One vector is turned by the same rotation once a step. Each row is the vector after some number of steps, and that number follows the row.
The counts run from 0 to 273.
[149 137 108 136 144  91 151 157 135 154  72  82 187 173 142  78  59 152
 125 152 103 105 106 156 149 129 114 155  97 137 161 101 141 152 141 144
 158 124  93  85 104 151 136  87 131 169 142 124 135 137 101 153  62 141
  96 125 129 104 173 101 126 166 160 101  97 126 152 145 130 152 125 112
 119 102 122 113 123 126] => 34
[144 185  91 134 119 100 139 157 120 123 100  69 157 166 144  74  99 147
 124 118  99 118 116 157 157 149 140 142 101 113 198 132 167 153 148 172
 147 134 105  99 110 146 116 109 152 149 121  86 151 117 103 135  67  99
 123 148 145 114 158 130 167 180 142 110 124 144 141 127 152 172 153 124
 147  95 123 104 112 108] => 19
[154 133 121 143 125  98 126 147 140 146 102 100 156 167 126  15 113 131
 134 158  91 110 148 176 145 155 130 124  86 131 136 133 179 163 123 129
 136 162  96 129  90 148 115 128  93 149  79 142 149 151 156 134  90 143
 117 148 136 161 166 147 180 169 155  98 107 118 149 102 143 174 105 133
 119 122  89 107 134 129] => 0
[140 144  91 170 103  77 138 158 122 175 107 104 147 153 111  79  82 134
 170 115 106  95 123 178 110 109 134 115  97 123 144 141 166 128 126 162
 153 164  90 106 126 130  99  90 104 132 116 120 131  88  88 122  84 146
 164 162 166 147 143 135 169 173 137  99 114 135 136  85 132 183 154 151
 144 105 158 105 123 135] => 120
[132 118 111 161 113  77 139 174 125 148 149 110 133 165 137  73  83 139
 147 115  98 125 126 202 137 113 115 123  95 142 117 128 167 123 142 164
 129 171 108 124  93 132 144  72 122 121  88 127 138 126 116 133  99 134
 145 130 164 143 143 130 150 158 149  94  87 130 144  69 131 185 164 155
 141 110 133 109 100 134] => 171
[161 129 102 133 100 109 159 173 126 156 120  94 163 175 160  69  90 149
 172 112 127 117 129 154 114 103 125 115 114 142 145 134 129 114 111 172
 146 120  97 125 114 139 130  88 140 137  89 118 132 165 132 126  65 114
 100 158 150 114 178 121 176 136 150 105  72 146 115  96 119 182 152 142
 133  66 130 111 105 124] => 162
[147 104 117 177  95 106 154 154 104 166 101 113 162 157 170  61  65 164
 151 115 120  91 123 156 144 109 160 136 117 167  87 143 141 108 116 129
 147 128  99 122 103 132 154  75 105 141 113 128 122 132 112 144  87 153
  99 144 118 113 162 109 124 164 155  85  84 146 176  66 151 162 123 125
 109 113 119 136 129 130] => 100
[156 119 105 126 100  96 137 151 139 171  97  89 146 140 128  48  94 125
 132 111 111 108 157 173 118 145 110  93  70 131 154 124 148 151 120 113
 157 137  88 142 107 152 108 143 100 140  80 136 149 168 128  93  83 157
 115 156 153 173 157 148 159 153 115 118 109 130 146  99 119 197 133 131
  97 122  97  97 129 127] => 1
[137 118 115 184  94  85 138 174  97 169 130 125 157 132 138  66  76 156
 145  76 114 111 145 173 133 113 144 117 115 135 123 151 173 108 128 154
 153 148  89 128 109 134 117  77 104 130 116 123 110  92 126 121  91 133
 133 126 163 128 161 141 157 182 130 105  89 172 152  46 145 178 153 132
 136 110 138 130 107 129] => 115
[150 141  74 183 113  84 136 181 131 157 102 118 162 164 146  95  65 128
 139  98 117 139 125 178 108 116 142 109  84 118 159 103 127 143 146 156
 149 132  89 131  78 126 116 100 109 144 105 154 170 144  79 106  78 144
 121 160 143 127 148 123 156 158 159 130 117 146 128 109 136 192 158 130
 109 129 129 129 127 131] => 233
[141 108 100 151  95  94 141 184  97 133 120  89 151 155 170  83  89 172
 165 109 106 118 119 204 150 111 117 116 111 137 115 111 137 115 150 155
 143 140  87 134  95 133 153 109 128 143 107 114 124 142 109 113  98 119
  96 147 161 166 166  98 127 176 121 135  85 116 176  70 137 177 160 135
 133 101 140 116  98 106] => 212
[158 113  98 120  98 114 144 112 124 158  92  76 170 168 176  72  66 167
 135 124 127 102 127 122 135 120 126 129  83 159 151 139 128 145 106 121
 167  90 117 113 129 145 112  95 142 145 138 111 136 175 135 140  61 125
 101 146 136  97 160 125 141 149 157  86  88 139 152  99 119 178 112 151
  86 116 100 108 129 123] => 147
[147 140 110 142 102  82 144 122 124 151  86  98 162 155 156  97  95 152
 155 153 115  90  94 167 120 109 130 138  80 143 163 109 141 154 149 141
 164 131  61 106 123 153 124 116  76 158 131 115 174 121  94 121  93 144
 152 160 167 141 139 104 105 183 177 108 139 125 146 117 138 162 131 151
 116 142 147 104 169 137] => 83
[146 154 132 153 128  92 123 158 134 110  88  93 141 161 138  61 105 140
 139 133  92 102 130 153 144 145 145 153 106 142 173 149 192 148 156 169
 132 145  87 122  86 150 123  98 104 162 120  93 154 113 104 131  91 116
 158 134 130  99 160 134 145 188 189  90 165 149 128 105 165 161 129 134
 139 114 130 114 132 105] => 71
[168 123  93 150  99  89 131 114 121 177 113  85 163 155 163 119  90 162
 136 103 133 115 109 157 113  94 120 116  66 124 168 129 124 132 132 123
 143 110 108 108 137 170 108 116 102 144 137 135 132 145 113 123  89 135
 121 151 189 140 139 122 123 179 130  96  97 141 179  78 113 183 128 155
  83 154 125  98 132 123] => 140
[128 123 105 169 122 109 146 189 106 153  96 126 150 151 144  53  60 133
 133  98 102 105 139 165 159 144 153 118 121 146 118 132 169 127 135 154
 138 152 107 154  86 146 141  83 117 124 109 109 128 132  96 106  89 141
 132 118 101 125 163 119 149 174 141 104 101 161 165  79 158 180 133 122
 128 114 118 142 116 115] => 59
[145 115  87 158 126  91 139 145 117 152 121  71 148 169 165  73  64 157
 117 104 104 121 129 173 178 139 123 132  82 147 131 120 125 143 151 134
 141 129 115 134 107 150 134 111 120 141 132 103 141 154 114 117  91 135
 133 120 136 139 146 112 110 185 128 100  80 105 195 102 149 190 140 144
 111 150  94 109 109 117] => 197
[148 132  80 154 105  96 143 113 111 188  92  83 179 169 162  64  71 157
 158 144 108  93 119 151 144 112 140 131  91 131 128 134 121 148 119 121
 169 138 105  86 139 137 120 106 135 157 116 118 132 132 139 144  71 136
 120 157 145 133 140 122 138 163 125  86  83 117 176  98 135 176 121 142
 125 117 116 108 123 134] => 146
[144 147  85 180 119  85 129 171 112 166 126  95 141 151 129  48  92 132
 143 105 100 124 127 194 140 135 132 116  99 121 127 143 154 133 149 138
 126 153 116 132  94 131 120 120 121 140  93 118 135 125 111 115  94 134
 134 155 143 173 146 136 155 174 109 125  92 119 186  83 154 197 147 126
 137 120 136 109  94 124] => 7
[149 161  81 141 106 105 138 164 140 165 104  65 153 155 128  71  88 131
 148 114  94 112 129 171 126 144 124 108  97 131 157 119 145 149 142 153
 143 158 106 135 105 115 113 106 112 137 102 103 139 140  89  94  72 114
 144 168 147 185 151 122 169 171 126 139 116 112 153 111 159 189 147 170
 140 103 132 104 123 142] => 12
[147 152  78 176 122  95 123 178 102 145 127 105 154 173 138  54  87 131
 136 103 101 122 156 172 156 137 158 123  97 120 126 144 143 118 147 132
 127 143 135 129  95 124 129 105 120 137  81 112 146 137 128 120  62 138
 101 156 127 128 170 144 167 176 127 101  91 138 150  94 159 201 138 139
 110 108  97 121 105 118] => 3
[162 166 125 129 108 104 146 162 123 137  97 111 142 132 152  53 122 136
 152  99 123 115 142 143 119 129 157 121 108 126 166 131 170 143 137 153
 157 126  89 155  77 156 116 119 112 132  94 113 158 169 113 112  73 131
 113 166 142 133 169 140 181 172 168 122 155 157 113 111 164 169 125 129
 103  96 130 116 142 102] => 61
[161 171 110 115 106 120 149 134 126 144  87  79 161 164 180  54  95 176
 153 129 118  97 116 121 152 148 150 147 115 142 180 137 148 141 136 158
 156  97  86 125 104 141 112  97 132 150 131  84 156 140 101 124  51 112
 118 158 111 111 171 120 134 182 164 111 127 124 154 117 166 145 120 136
 106  89 133 106 150 105] => 255
[160 133  90 157 105 107 134 173 112 166 114 109 139 149 146  80  78 130
 141  67 111 126 148 172 128 125 127  93  81 130 135 114 120 131 134 122
 133 128 123 144  99 135 115 122 124 124  90 139 153 164 117  95  75 130
 103 144 165 157 154 130 152 166 116 120  84 146 158  69 132 198 152 130
  95 127 113 113 109 120] => 2
[143 121  77 148 126  98 121 142 116 140 127  79 156 179 166  80  55 168
 105  94 106 140 133 151 167 141 140 140  85 143 160 124 131 142 135 126
 143 113 117 134  95 160 138 105 125 144 132  97 148 165 116 137  71 135
 113 126 128  99 147 124 109 179 148  91  85 137 170 116 150 191 121 138
  90 135  86 123  96 108] => 193
[148 125 119 142  95  78 113 173 133 145 125  98 118 138 149  95 113 154
 161  94 116 122 129 195 103 102 114 100  83 134 151 131 164 125 131 155
 130 143  93 148  97 158 121 127 102 125  72 130 155 164 127 110 107 122
 133 153 196 160 158 138 168 151 147  99  99 133  99  76 119 197 160 154
 115 101 136  96 114 113] => 170
[147 119 131 146 114  81 119 146 114 114 122 104 123 137 160 108 119 163
 127  93 126 120 124 176 132 100 129 133  78 128 192 123 188 140 156 135
 148 106  68 138 102 172 121 130  92 144 142 115 158 134 113 126 124 131
 147 129 182 120 139 101 116 185 180  88 155 170 143 104 154 163 142 131
  99 142 133 102 144  88] => 77
[139 136 101 122 108 126 134 150 140 125 107  78 126 169 156  50 104 151
 115  88  95 109 137 149 158 142 146 111 103 154 185 135 146 141 143 148
 143 128 114 162  84 146  94 103 127 128 106  94 156 182 122 114  50  93
 118 140 114 120 177 156 163 152 148 108 126 144 121 114 156 185 139 141
  91 102  85 108 107 111] => 9
[143 138 111 155  94  96 127 168 123 136 129  92 122 139 135  64 117 140
 135  76 115 121 149 194 125 133 127 101  75 122 152 120 164 144 155 122
 130 138 100 160  94 167 117 129 109 123  99 118 159 159 130  98 105 126
 121 143 166 181 153 132 144 187 127 108 107 139 161  74 140 192 151 143
  78 141 112 107 118 109] => 6
[145 103 134 159 116 103 146 128 112 161  91 105 168 137 157  68 104 166
 144 149 128  91 128 164 144 115 112 140  90 136 138 126 158 153 122 109
 156 131  69 109 119 172 140 125  87 142 121 147 122 121 139 133 115 173
 118 135 156 146 150 114 109 168 145 101 122 138 191  83 139 145 110 113
  99 143 107 118 156 108] => 93
[152 139 144 147 136 117 156 171 114 134  89 114 159 140 135  31 118 140
 129 126 120 111 155 163 143 154 145 123 101 120 152 124 197 157 125 126
 127 144  76 145  88 153 123 118 113 157  73 127 141 139 148 134 100 138
  95 158 127 138 168 132 173 170 139 110 139 158 142  97 158 159 121 107
 106 100 103 110 125  86] => 56
[145 120  79 193 117  79 130 174 117 146 121 122 135 164 145  90  77 120
 117  82 106 116 131 193 145 126 147 125  88 136 128 111 134 136 157 133
 138 142 101 153  88 129 134  99  92 146 114 121 158 151  85 116  76 154
 132 133 122 128 135 123 117 189 148 110 105 131 171 101 154 184 133 137
 107 156 125 118 114 135] => 238
[147 110 111 153 105  85 117 155 116 141 109  89 147 156 171 124  95 158
 138 103 128 120 106 194 144  88 102 128  84 136 151 101 134 124 169 139
 146 116  77 123  99 160 149 130 116 156 127 138 159 158 115 126 108 129
 116 148 186 142 143  89 102 181 164 118  97 116 163  99 125 163 154 129
 102 130 139 102 124 104] => 32
